Each path below is one point turned by a fixed rotation once a step. After each direction that follows a path, write how fast that rotation turns it, in degrees each step (0 if it stays still).
Each turn is a multiple of 5 degrees from 10 to 175, or 0.
Each row of a path follows its step; steps can be skipped.
Path 1:
step 0: [ 0.06 -1.23 -2.63  1.02 -0.72 -1.70 -0.79 -1.59  1.48  1.79 -0.22  0.59
 -1.04 -0.59  4.01 -0.94  0.07 -1.91  2.02  6.04  0.01 -0.32  0.88  0.12
 -1.47 -2.16 -3.42 -0.75 -2.01  2.84 -1.45 -2.07 -0.06  1.71  1.29 -0.18
 -3.55]
step 1: [ 0.85  0.84  1.14  1.54  0.74  3.16 -0.91  0.46 -1.12  1.78 -0.31 -3.47
  0.54 -2.46 -2.76 -0.33 -2.80 -1.26 -2.80 -2.42  0.94 -0.22 -0.56  2.25
 -1.65 -0.55 -2.75 -2.80  1.27 -0.63 -3.76 -3.16  0.29 -3.72  2.15 -0.93
 -0.51]
step 2: [-0.36 -2.44 -1.04 -2.97  0.27 -0.39  1.14 -1.24  1.83  0.16 -1.41 -3.62
  0.65 -4.40 -0.55  1.03  2.37  3.63  1.56 -0.96 -1.18 -0.95 -0.68 -4.27
 -3.17  1.80  0.17  3.82  1.93  0.67  0.78 -1.25 -1.15  0.01 -0.30 -0.69
  1.21]
step 3: [-0.68  0.03 -1.01 -1.13  0.75 -0.72  2.69 -1.41 -1.39 -2.47 -4.13  0.76
  0.08  0.24  2.33 -0.80 -0.45 -2.42  0.97  0.60  1.10 -0.51  0.89  0.61
 -1.55 -1.11 -4.31 -3.84  0.88  3.84  0.71  0.50  2.01  4.66  0.32  0.38
  2.06]
step 4: [ 3.39 -2.05  4.28  1.11 -0.99  1.23  0.10  1.76 -2.14  2.29 -0.95  1.76
 -2.33 -2.94  0.91 -0.87 -0.73  2.18 -1.53  1.59  1.32  0.05 -0.03 -1.33
  0.83 -1.78 -2.50 -1.90 -0.44 -3.18 -1.46 -2.41 -0.08  0.32  1.51 -3.36
 -3.21]
step 5: [-0.59 -4.20  1.59 -2.06  0.25  3.90  0.39 -1.45 -0.40 -1.07  1.64 -3.23
  1.88 -1.01 -2.39 -0.48  2.68 -2.23  1.17 -1.78 -1.22  1.11  0.86  0.13
 -1.16  3.15 -1.23  1.60  4.26 -1.27 -2.82 -0.07 -0.36  0.66 -1.48  2.10
 -2.02]
step 7: [ 4.30 -0.11  1.49 -1.62 -0.26 -0.54  2.77  1.98 -2.49  2.07  0.92  3.88
  1.66 -0.57  0.45 -3.47  0.16  2.94  0.31  0.76  1.27  0.46  0.83  2.77
  1.86  2.08 -1.77 -3.62  1.44  0.17  0.41  0.10 -3.00  2.08  0.92 -0.71
  2.29]
step 8: [ 0.35 -6.37  0.80 -1.39 -1.68 -0.06 -2.11  0.19 -0.75  0.86  1.26  0.69
 -0.08  3.03 -0.31  0.16  2.87 -1.56 -2.06  2.88 -1.06 -1.38 -1.44 -2.22
 -0.82 -1.19  0.02 -0.03 -0.48 -2.40 -5.48  1.36 -1.28  0.10 -0.80  1.02
 -0.86]
step 9: [ 0.32  1.75 -2.09  0.80 -0.83  0.50 -1.61 -4.00  1.07  2.94  1.91 -2.53
  2.27 -0.65  0.77  0.35  1.80 -4.47 -1.95 -1.68  3.83  0.89  2.99 -0.31
  1.61  2.10  0.24 -1.26 -0.43  0.96  0.31 -3.60 -0.98  0.82 -2.54  1.57
 -0.70]
step 10: [ 0.68 -1.09 -0.90  2.20  3.19 -3.47  0.64 -0.52 -1.80  1.42  0.04  1.90
  3.58 -2.74  0.50 -0.44 -1.07  3.11 -2.19 -0.41  0.27  0.18 -3.71  1.08
 -1.59  2.75  2.17 -0.87  0.82  1.23 -1.55 -0.50 -1.76 -1.51  0.07 -3.01
  4.03]
step 11: [ 0.53 -2.44 -0.58 -2.82 -1.25  0.89  1.04 -0.32  0.73  3.21  0.34 -0.07
 -2.24  1.27  1.30 -3.54 -1.08 -0.55  2.28  4.05  0.43 -3.84  0.36 -1.62
 -2.30 -1.57 -0.58 -0.16  0.05  2.45 -0.83  2.15 -4.16 -0.15  0.01  2.95
  2.65]
[-1.27  0.52 -0.78  0.05  0.41  0.33  0.20 -1.08 -1.73 -1.32 -0.18  0.36
  1.09 -0.48 -0.19  0.57  0.97  0.43  0.13 -0.67  0.52 -0.72  0.71 -0.26
 -0.28  0.03  0.51  0.64 -0.80 -0.41  0.56 -0.87 -0.99  0.14  0.26  0.13
  0.05]	100
[-0.44  0.52 -0.05 -0.37  1.12 -0.01 -1.08 -0.47  0.65  0.66 -0.35 -0.04
  0.03  0.98  1.62 -0.09  0.58 -0.67 -0.08 -1.11 -0.07  0.66 -0.35  0.70
  0.04 -0.34 -0.29 -0.43 -0.87  0.81  0.69 -0.85  0.16  1.48  0.47 -0.81
 -0.58]	120
[-0.60 -0.08 -0.04 -0.24 -0.19 -0.05  0.13  1.55  0.61  0.57 -0.49  0.74
  0.13 -0.84 -0.20 -0.61  0.58  1.11 -0.45 -0.45 -0.40  0.90 -0.44  0.75
 -0.96  1.92  0.49  0.44  0.11 -1.18  0.02 -0.11 -0.86  0.50  0.40 -0.55
 -0.46]	130
[ 0.05  0.53  0.97  0.02  0.57  0.50 -1.77  0.01  0.51 -0.91  0.24  0.66
 -0.47 -0.44 -0.01 -0.78  1.25 -0.48 -0.41  0.63  0.22  0.45  0.78 -0.09
 -0.29 -0.35 -1.37 -0.20 -0.62 -0.63 -0.83  0.42 -0.73 -1.25  0.26  0.56
 -0.56]	95
[ 0.64  0.05 -0.53 -0.51 -0.16  0.51 -0.11  0.27 -0.11 -0.34  0.01  0.42
  0.01 -0.27  0.70  0.38 -0.20 -0.04  0.41  0.49 -1.51 -0.11 -0.11 -0.92
 -0.31  0.12 -0.47 -1.65 -0.83 -0.75  1.46  1.07 -0.71  0.53  0.44 -0.08
  1.67]	90
[-0.24  0.16  0.46 -0.51 -0.42  0.38 -0.59  0.24  0.19 -1.57  0.48 -0.65
  0.08  0.42 -0.58  0.50 -1.30 -0.06 -0.42  0.44  1.45  0.60 -0.95 -0.15
 -0.62 -0.19  0.28  0.10 -0.63  0.09 -0.88  0.46 -0.83  1.03 -0.23 -1.65
  0.49]	160
Path 2:
step 0: [-1.42  1.12 -0.75  1.15 -3.23  0.58  2.69 -1.25 -3.55  3.17  0.40 -0.06
 -3.00  0.60 -0.33  2.54 -1.28 -2.13 -2.56  2.92 -1.25  2.56  0.56  2.06
  0.77  1.41 -0.72 -2.42 -1.13 -2.99  0.48 -1.47  0.48  3.16 -2.25 -0.99
 -0.92]
step 1: [-1.34 -0.77 -0.12 -0.38 -1.20  1.97 -3.73 -2.32  2.25 -1.00  3.95  1.91
 -3.76 -0.03 -0.08  0.14  1.15 -2.72 -2.62 -1.83 -0.14  3.03  0.31  3.47
 -0.91  0.70 -2.26 -0.10  0.37 -0.81 -0.59 -0.37 -1.30 -4.31 -0.97  0.96
  2.02]
step 2: [ 0.82 -0.34  2.38  2.04 -1.86  0.57 -4.71  0.66 -0.91 -0.32 -0.52  2.80
 -0.50  2.27  0.41 -0.89  1.23 -3.51  0.65  2.82  2.92  0.95  0.09 -0.68
  0.69  3.09  0.91  0.86 -4.08 -1.59  0.01 -0.96  3.19  0.20  0.29 -0.31
 -3.10]
step 4: [ 1.97 -0.21  0.00 -0.77 -0.33 -0.07 -4.61 -1.32 -1.57  1.62 -0.93  0.69
 -3.27  2.51 -0.02 -3.06  2.38 -3.71  0.23 -0.21 -3.23 -1.63  0.41  3.68
  0.16  1.35  0.58 -1.51  0.97 -0.66 -1.83 -1.72 -2.44  0.36 -0.11  0.00
  3.40]
step 5: [-0.90  1.61 -0.69 -0.60 -2.71 -1.32 -2.85 -2.94 -0.78  1.32  0.00  1.41
 -0.35 -0.37 -2.38 -0.42  0.40 -0.03 -1.04  3.84  2.81  1.66  3.13 -2.15
 -1.57  1.05 -1.39 -0.40  0.38 -3.37 -3.96 -3.59  0.23  1.19  0.72  1.75
 -2.61]
step 6: [ 0.64  4.10  0.26  0.12 -2.54  0.27 -0.54 -3.73 -2.32 -0.82  2.21  1.63
 -3.35  2.33  0.34  1.66  0.47 -0.64 -2.49 -2.47  2.59  0.15 -1.29  3.14
 -0.63 -0.35 -0.18  0.52  0.86 -1.74  2.94  0.61  1.66  2.15  3.63  0.79
  1.30]
step 7: [ 2.48 -3.06  2.49  2.61 -3.95 -0.37 -2.08 -0.60 -2.30  0.28  0.97  1.77
 -2.61 -3.41  0.65 -1.56  2.26 -0.82 -3.17  0.14  0.44  0.55 -0.55  0.48
  0.88  4.39  0.46 -2.99 -0.84  0.29 -1.93  0.95 -1.74  1.16 -0.52 -0.71
  1.13]
step 8: [ 0.54  1.57 -1.18 -0.59 -1.40  1.73  1.91 -1.67  0.49  3.23  4.19 -1.13
 -4.29  2.52 -3.40 -2.33 -0.72 -2.36  0.47  3.19  1.94  2.09  0.80  0.35
 -0.23  2.12 -1.10 -1.21 -2.61 -0.42 -0.46 -0.76  0.93  0.10 -2.03  1.79
 -2.02]
step 9: [-4.25  0.64 -0.90 -0.94 -1.36 -1.92 -5.42 -2.09 -1.38  1.03  0.31  0.18
 -1.50  0.59  0.73  1.73  1.25 -4.59 -2.81 -2.10  0.55  0.58  0.50  2.47
 -1.23 -0.31 -1.51 -2.13 -2.51 -0.68  3.10  0.66  1.00 -0.25 -1.35 -0.67
  0.63]
step 10: [ 2.37 -2.62 -0.06  3.37 -2.38  1.05 -1.70 -1.34  2.77  0.31 -0.77  5.32
  0.29  2.34  2.57 -0.15  0.48 -3.00 -0.53  2.86  0.73  2.62  0.65  0.61
 -0.71  2.28 -2.63 -0.69 -0.50 -1.11 -1.27 -0.91  0.29  1.91  1.18  0.92
  1.95]
step 11: [ 2.84  2.69  3.96 -1.78  1.18 -0.60 -1.03 -2.01  1.28  3.09  1.17  0.30
 -3.82  1.50 -1.49  0.93  3.11  0.05 -2.18  1.59 -0.05 -0.24  1.56  0.79
  2.53  1.27  0.13  0.33 -0.97 -4.33  0.34 -1.40  3.62 -0.46 -1.10  0.47
  0.45]
[ 0.85  1.41 -0.32 -0.33 -0.50 -0.18 -0.08 -0.47  1.34  0.26  0.37  0.13
 -0.50  0.84 -0.51 -0.54 -0.79 -0.43  0.39 -0.61 -0.78 -1.06 -0.51  0.90
  0.39  0.48  0.84  1.14 -0.02  1.00  0.66 -0.22  0.94 -0.96  0.53 -0.04
  0.53]	155
[ 0.72  0.08  0.00 -0.04 -0.03  0.05  0.20  1.12 -0.23  0.74  0.53  0.79
  0.42 -0.24 -1.67 -0.38 -1.02  0.49 -0.06 -0.34 -0.01 -0.52  0.96  0.37
  0.30 -0.38 -1.67  0.69 -0.39 -0.84 -0.04  0.01  1.05  1.01 -0.27 -0.62
 -1.08]	130
[ 0.04  0.32  0.07  0.35 -1.31  0.27  0.49 -0.14 -0.06 -0.35  1.07 -1.46
 -0.02 -1.41 -0.95 -0.09 -0.83  0.15 -0.35 -0.63  0.80  0.57 -0.86  0.31
 -0.60  0.80  0.02 -0.99  0.20  1.08  0.74 -0.66 -0.48  1.07  0.21 -0.29
 -0.20]	45
[-0.21  0.19 -0.42  0.86 -0.88 -0.99  0.32  0.51 -0.03  0.10 -0.12 -0.29
  0.51  0.62 -0.39 -0.07 -0.61 -0.49 -0.28 -0.64 -0.96  0.65  0.65 -0.64
 -1.94 -0.53  0.17  0.21 -0.38 -1.49  0.32 -1.17 -0.50 -0.68  0.00  0.03
  1.16]	80
[ 0.57 -0.06  1.24 -0.52  0.66  0.05 -0.89  0.43  0.70  0.04  0.92 -0.85
 -0.32  0.67 -1.21 -0.30  0.73  0.57  0.98  0.20  1.13  0.02  0.30 -0.96
 -0.30  0.34  0.25 -0.26 -0.20 -0.19 -0.51 -1.40 -0.24 -1.27 -0.40  0.61
 -0.78]	115
[ 0.12 -0.10  1.37 -0.27  0.13  0.74  1.99 -1.16 -0.45 -0.07 -0.26  0.44
 -0.37 -0.44 -0.70 -0.58  0.67 -0.38  0.20  0.38 -1.26 -1.26  0.16 -0.26
 -0.08  0.38 -0.22 -0.38 -0.11 -0.07  0.34 -0.59 -0.61 -0.10 -1.38 -0.62
  0.53]	95
